[[-1.70 -1.11  0.29 -1.62 -1.46 -1.54 -1.07 -0.66 -1.49 -0.91 -1.48]
 [-0.38  1.65 -2.20  1.65 -1.40  0.84 -0.39  3.53  4.65  0.28  3.13]
 [ 3.29 -2.54  1.62 -1.80  0.35 -3.67  4.16  4.28  4.97  2.23  1.41]
 [ 4.30 -5.34  4.99 -4.58  4.51 -4.80  5.01 -0.17  0.87  3.99 -1.36]
 [ 0.86  0.95 -0.42  1.86 -0.25  0.59  0.38  0.99  0.46 -0.94  0.78]
 [-2.92  6.80 -4.48  6.89 -2.92  7.87 -4.25 -1.67 -2.06 -4.18  2.47]
 [ 0.18 -1.16  1.72 -1.48  1.71  0.06  0.26 -3.17 -3.13  0.61 -1.85]]
|
[[-1.70 -1.11  0.29 -1.62 -1.46 -1.54 -1.07 -0.66 -1.49 -0.91 -1.48]
 [ 3.29 -2.54  1.62 -1.80  0.35 -3.67  4.16  4.28  4.97  2.23  1.41]
 [ 0.86  0.95 -0.42  1.86 -0.25  0.59  0.38  0.99  0.46 -0.94  0.78]
 [ 0.18 -1.16  1.72 -1.48  1.71  0.06  0.26 -3.17 -3.13  0.61 -1.85]]

[[ 0.89  2.10  0.87  0.18  0.59 -1.71 -1.00 -0.53  0.11 -3.71  0.71 -0.78
   3.02]
 [-1.37  0.40  0.29  5.35  2.59  6.56  0.33 -3.71  2.13  2.51 -6.08  0.19
  -0.88]
 [ 0.86 -3.18  0.28  4.97  1.37 -0.01  1.16  2.06  0.30  1.43  6.93  0.35
  -2.30]
 [-0.03 -1.99  1.20 -0.81  4.64  6.42 -1.29 -0.87  1.13 -0.80 -7.83  0.23
  -3.26]
 [ 1.22  1.77 -0.85  5.25  0.70  7.29 -0.90 -6.15  0.47  0.93  0.88  0.06
   2.35]
 [ 2.09  5.88 -0.02 -3.94  2.97  1.87 -1.70 -0.48  3.85 -0.78  0.78 -0.07
   1.57]]
|
[[ 0.89  2.10  0.87  0.18  0.59 -1.71 -1.00 -0.53  0.11 -3.71  0.71 -0.78
   3.02]
 [ 0.86 -3.18  0.28  4.97  1.37 -0.01  1.16  2.06  0.30  1.43  6.93  0.35
  -2.30]
 [ 1.22  1.77 -0.85  5.25  0.70  7.29 -0.90 -6.15  0.47  0.93  0.88  0.06
   2.35]]

[[ 3.44  4.13 -6.25  3.83  1.77  6.94 -2.71 -0.22 -6.02 -3.78  6.65  5.73
   4.48 -0.54]
 [-6.88  3.46 -0.69  6.92  5.61 -2.42 -2.35 -3.26 -2.04  1.29 -5.19  6.91
  -1.04 -4.32]
 [ 5.82 -2.03  7.29  2.55 -4.61 -1.98  6.99  3.65  4.47  7.40  0.45 -1.70
  -3.46  0.34]
 [-2.54  4.50  1.78  6.83  4.49 -4.99  7.07  0.31  7.42  6.51  1.78  7.18
   7.20 -4.39]]
|
[[ 3.44  4.13 -6.25  3.83  1.77  6.94 -2.71 -0.22 -6.02 -3.78  6.65  5.73
   4.48 -0.54]
 [ 5.82 -2.03  7.29  2.55 -4.61 -1.98  6.99  3.65  4.47  7.40  0.45 -1.70
  -3.46  0.34]]

[[ 2.70  4.66 -4.94  0.63  1.93  1.70]
 [ 3.24  3.64  0.11 -6.32  1.62  0.97]
 [ 4.77  5.51  0.87 -4.40  0.45  2.75]]
|
[[ 2.70  4.66 -4.94  0.63  1.93  1.70]
 [ 4.77  5.51  0.87 -4.40  0.45  2.75]]

[[ 0.27  2.27 -2.64 -2.19 -6.27 -6.55  4.25 -1.27  1.20  4.41  5.23 -4.50]
 [-2.28 -1.00  2.99  2.24 -3.51 -3.49  1.79 -1.42 -3.46 -5.20 -7.43  3.56]
 [ 2.03 -6.18 -2.02 -1.64 -5.19  4.24 -6.33 -0.27  5.13 -7.07  3.78 -6.45]
 [ 1.40  3.52 -0.24 -3.44 -6.52 -2.79  2.44  3.24 -0.99  1.82  1.67 -3.48]]
|
[[ 0.27  2.27 -2.64 -2.19 -6.27 -6.55  4.25 -1.27  1.20  4.41  5.23 -4.50]
 [ 2.03 -6.18 -2.02 -1.64 -5.19  4.24 -6.33 -0.27  5.13 -7.07  3.78 -6.45]]

[[-5.40  4.61  2.42 -6.54 -0.94 -5.86 -5.30 -5.36  2.18]
 [-6.69  0.43  2.70 -4.20  1.80 -4.61 -1.10 -4.86  3.66]
 [-3.43 -2.12 -3.49  0.44 -1.21 -0.32 -3.76  0.19 -3.25]
 [-6.03 -6.76  3.33 -4.35  5.42 -5.65  5.02 -3.53  3.46]
 [ 4.52  2.63  1.10 -3.34 -2.34 -5.19  0.21 -2.82  2.57]]
|
[[-5.40  4.61  2.42 -6.54 -0.94 -5.86 -5.30 -5.36  2.18]
 [-3.43 -2.12 -3.49  0.44 -1.21 -0.32 -3.76  0.19 -3.25]
 [ 4.52  2.63  1.10 -3.34 -2.34 -5.19  0.21 -2.82  2.57]]

[[-0.89  3.18 -0.73 -1.82  2.01]
 [-0.89  0.64  1.43 -2.94  2.80]
 [-0.89  4.57 -0.73 -1.82  6.15]
 [-2.44  3.18 -0.73 -1.82  0.91]
 [-0.89  3.18 -0.73 -1.82  2.30]
 [-0.89  4.03 -0.73 -1.82  2.36]
 [-0.89  3.18 -0.73 -1.82  2.30]
 [-3.76  3.18 -0.73 -1.82  1.94]]
|
[[-0.89  3.18 -0.73 -1.82  2.01]
 [-0.89  4.57 -0.73 -1.82  6.15]
 [-0.89  3.18 -0.73 -1.82  2.30]
 [-0.89  3.18 -0.73 -1.82  2.30]]
